In the data rows, 128 means zero.
Here are some points:
[ 84  95  99  81 125 163 135 166]
[ 43 111 120  41 154 202 152 252]
[131 126 126 121 129 137 121 127]
[135 123 136 122 137 127 132 136]
[129 113 121 111 138 135 147 139]
[116 123 119 110 126 149 146 165]
[117  94 203 108 113 108 189 141]
[145 126 122 128 127 143  97 119]
[110 162  96 140  97 161 122 101]
[127 121 250 149 123  56 216 136]
[135 120 126 127 141 118 131 107]
[122 117 135 123 147 123 130 140]
[105 115 110 111 107 157 140 154]
[179 180 140 192 134 118  72  54]
[102 161 112 159  98 148 111 110]
[145 120 127 130 129 119 125 136]
[175 165 164 169 144  81 111  85]
[145 137 139 164 127 107 124 102]
[137 124  92 112 150 143 120 129]
[127 112 135 109 134 117 121 123]
[127 131 141 140 115 134 141 118]
[137 123 118 127 124 132 134 125]
[119 111 132 118 138 125 125 149]
[136 134 130 134 115 129 119 116]
[ 84  95  36  58 150 198 130 196]
Here are 10 more points, each followed by its number:
[129 111 134 115 130 103 161 131] 0
[ 95 174 140 110 196 183  70 179] 1
[103 113 145  99 127 114 169 154] 2
[124  99 124  99 100 132 147 138] 3
[109 109 109  94 116 160 130 166] 4
[109  97 132  93 121 141 137 151] 5
[133 127  74 110 149 155  90 139] 6
[159 154 145 152 163  81 117  91] 7
[110 172 171 144 174 161 118 166] 8
[115 151  47  94 140 194  51 131] 9
Which of these numbered points is nearest to each point below, ignoring the 3 directions in which the first points spread most? Its number follows each.
[141 129 115 124 154 141 120 140] > 6
[111 163  98 144  97 147 118 105] > 2
[150  51  87 105  41  70 187  68] > 3
[ 93 159 123 110 144 194  93 152] > 9
[107 180  78 101 200 208  45 170] > 1
[130 121 170 132 142  94 157 139] > 6
[127 122 119 121 131 121 132 130] > 2
[126 144 129 131 131 137 138 137] > 6
[114  27  98  75  43  79 217 135] > 3
[ 93  86 100  73 124 165 148 179] > 5
[151  95 118 123 107  91 145 101] > 3
[117 115 129 121 125 132 121 123] > 5
[156  99 119 121  96  96 152 107] > 3
[178 157 219 201 148  33 149  62] > 7
[115 144 132 110 175 170  93 156] > 8
[127 144 186 132 159 142 122 152] > 8
[106  84 114  68 126 150 142 206] > 4
[136 135  45 106 135 157  78 116] > 2
[100 155  44 107 150 253  30 167] > 8
[126 156 149 115 170 129 105 157] > 8
[133 124 129 121 133 113 116 135] > 6
[130 132  53 119 123 180  77 125] > 4
